Look-ups in named tables: a row name and a column name give one cell, copied from the table.

gagus =
	pes	voz	bape	gim	linozem	ludolo	mup	pira	vubapos	zof
tib	109	122	142	130	94	153	177	140	121	47
pezu	163	105	95	102	176	159	128	135	97	120
fov	106	108	90	124	172	157	171	112	77	95
lav	84	119	138	161	180	111	109	138	64	191
gatef	136	113	145	143	156	130	188	137	174	119
kaledo	109	110	190	108	142	129	141	183	88	103
vedur	108	146	183	118	196	143	151	129	81	88
lidita	132	114	160	131	86	92	135	146	75	118
sal	95	110	123	146	190	144	131	160	184	80
kob	165	155	167	121	109	156	185	137	65	209
kal	147	138	130	128	94	123	134	121	125	79
susigag	49	180	209	159	112	121	133	167	153	154
biz	112	108	152	124	161	102	125	163	165	65

What is the linozem of biz in gagus? 161
What is the vubapos of susigag in gagus? 153
What is the mup of lidita in gagus? 135
What is the mup of pezu in gagus? 128
What is the linozem of susigag in gagus? 112
What is the linozem of sal in gagus? 190
What is the voz of kal in gagus? 138
What is the ludolo of kal in gagus? 123
What is the gim of biz in gagus? 124
What is the mup of vedur in gagus? 151
What is the vubapos of kal in gagus? 125
What is the voz of pezu in gagus? 105
What is the pes of tib in gagus? 109
What is the vubapos of tib in gagus? 121
What is the ludolo of lav in gagus? 111
What is the ludolo of fov in gagus? 157

damo
          begob   sabep  lesepup     zin    tagu     siz     reb  befalu  vovamur
lodo      0.165   0.114    0.170   0.364   0.166  -0.511  -0.260   0.048    0.062
dun       0.090   0.035    0.319   0.050   0.682   0.099   0.059  -0.045    0.570
zer       0.318  -0.110    0.021   0.662   0.153  -0.038   0.006  -0.005    0.386
pade     -0.436   0.136   -0.570   0.050  -0.358  -0.121   0.320  -0.007   -0.189
sosafa    0.100   0.186    0.577   0.150   0.253   0.265   0.108   0.123    0.395
zorod    -0.199   0.313   -0.079   0.067  -0.083  -0.372  -0.002   0.141   -0.014
bavetas   0.509   0.072    0.228  -0.292  -0.047   0.072   0.055   0.143    0.497
sumobu    0.135  -0.083    0.213   0.013  -0.333   0.113   0.431  -0.028    0.689
zubulep   0.564  -0.159    0.219  -0.152   0.227   0.572  -0.265  -0.066   -0.099
pum       0.159  -0.215   -0.048  -0.257   0.192   0.071   0.237   0.132    0.511
nazase   -0.517   0.078    0.495  -0.308  -0.063  -0.109  -0.191  -0.140    0.205

What is the befalu of zorod in damo? 0.141
What is the zin of bavetas in damo? -0.292
What is the reb of sosafa in damo? 0.108
What is the lesepup of nazase in damo? 0.495
What is the tagu of sosafa in damo? 0.253
What is the siz of pade in damo? -0.121
What is the begob of nazase in damo? -0.517
What is the befalu of zubulep in damo? -0.066
What is the zin of zorod in damo? 0.067
What is the sabep of zer in damo? -0.110
Which row has the largest vovamur? sumobu

Table lisati
,guse,nurib,fid,bigopem,zapu,kiz,vob,tudizo
kuvut,545,175,766,734,246,577,506,589
gagi,753,263,903,412,419,936,553,750
kug,995,335,516,300,650,886,843,574
kesov,889,224,820,523,302,407,681,682

kug, tudizo: 574
kuvut, nurib: 175
kug, nurib: 335
kuvut, tudizo: 589
kesov, fid: 820
gagi, fid: 903
kug, zapu: 650
gagi, guse: 753
kuvut, guse: 545
gagi, nurib: 263

Table vipi
,nomepek,zule,tedulem,zumoto
donaki,84,40,81,61
tuli,84,143,144,107
padasu,18,81,81,49
nafe,127,143,144,107
tud,127,81,19,84
fefitel,127,163,207,119
fet,84,101,207,84

zule of donaki = 40
zumoto of fet = 84
tedulem of nafe = 144
zule of fet = 101
nomepek of fefitel = 127
nomepek of donaki = 84
nomepek of tuli = 84
zule of tud = 81
zumoto of donaki = 61
tedulem of fet = 207
zule of nafe = 143
nomepek of tud = 127

nofa
cols = sal, beba
bubeva: [78, 89]
puli: [72, 82]
pitume: [20, 60]
sefen: [65, 76]
pup: [82, 64]
rituv: [82, 94]
pekazit: [38, 94]
dofufu: [62, 79]

sal of pup: 82
sal of pekazit: 38
beba of sefen: 76
sal of dofufu: 62
beba of pekazit: 94
beba of rituv: 94
sal of rituv: 82
beba of puli: 82
sal of sefen: 65
sal of bubeva: 78
beba of dofufu: 79
beba of bubeva: 89
sal of puli: 72
sal of pitume: 20
beba of pitume: 60

rof
fields: gop, batuno, retak
vakol: [-56.06, 26.05, 7.38]
fezudat: [12.07, 2.09, -54.60]
loripo: [-76.58, -60.27, -29.94]
gur: [-1.69, -32.73, -24.43]
tekom: [-1.51, -42.52, -31.17]
gaguli: [15.17, -36.77, -50.76]
voz: [5.05, -34.95, -4.73]
kagorat: [-43.20, -50.52, -4.74]
gukoli: [-5.29, -25.94, 64.38]

gaguli, batuno => -36.77
voz, batuno => -34.95
voz, gop => 5.05
gukoli, retak => 64.38
gukoli, batuno => -25.94
voz, retak => -4.73
gaguli, retak => -50.76
kagorat, gop => -43.20
gur, batuno => -32.73
fezudat, gop => 12.07
Row with the largest batuno: vakol

ves.tsv
	bal	kadona	nor	pokugu	livo	vagari	nosedo	pipop	dis	ruk
lub	62	27	6	-32	-13	-19	-1	23	-2	-48
lup	-19	6	-55	71	20	21	8	1	-46	-18
mek	18	-71	-42	45	15	-12	13	3	-25	74
lerok	54	24	13	-68	-10	5	-34	3	-9	-70

lerok, dis: -9
mek, nosedo: 13
lerok, kadona: 24
lub, pipop: 23
lup, pokugu: 71
mek, vagari: -12
lub, nosedo: -1
lub, ruk: -48
lub, dis: -2
lerok, ruk: -70
lup, bal: -19
mek, pokugu: 45
lerok, vagari: 5
mek, pipop: 3
mek, livo: 15
lup, pipop: 1
mek, nor: -42
lup, dis: -46
lup, nor: -55
lup, vagari: 21
Which row has the largest dis? lub

Table kili
|  | babaf | bil | keli | roriv | pifafo | tofa | laful | tiligud | rutir | vif |
|---|---|---|---|---|---|---|---|---|---|---|
| dokiko | -0.13 | 0.02 | -0.02 | 0.03 | -0.24 | -0.61 | 0.18 | 0.62 | -0.66 | -0.44 |
| doli | 0.34 | -0.05 | -0.64 | -0.22 | 0.04 | -0.03 | -0.74 | -0.12 | -0.15 | -0.12 |
| tig | -0.74 | -0.15 | -0.24 | -0.52 | -0.64 | 0.01 | -0.41 | -0.81 | -0.62 | -0.04 |
| subeso | 0.14 | 0.18 | -0.35 | 0.49 | -0.12 | 0.22 | 0.47 | -0.61 | 0.26 | 0.10 |
| tepa | -0.59 | -0.44 | 0.18 | -0.36 | 0.67 | -0.06 | -0.19 | 0.09 | 0.23 | 0.03 |
| togobo | 0.06 | -0.43 | 0.23 | -0.24 | -0.77 | -0.37 | -0.09 | -0.21 | 0.26 | -0.39 |

dokiko, roriv -> 0.03
subeso, babaf -> 0.14
tig, vif -> -0.04
tig, laful -> -0.41
dokiko, keli -> -0.02
dokiko, tiligud -> 0.62
dokiko, laful -> 0.18
subeso, vif -> 0.10
tig, babaf -> -0.74
subeso, keli -> -0.35
tepa, pifafo -> 0.67
subeso, rutir -> 0.26
tepa, babaf -> -0.59
togobo, tiligud -> -0.21
subeso, bil -> 0.18
tepa, bil -> -0.44
Row with the largest tofa: subeso

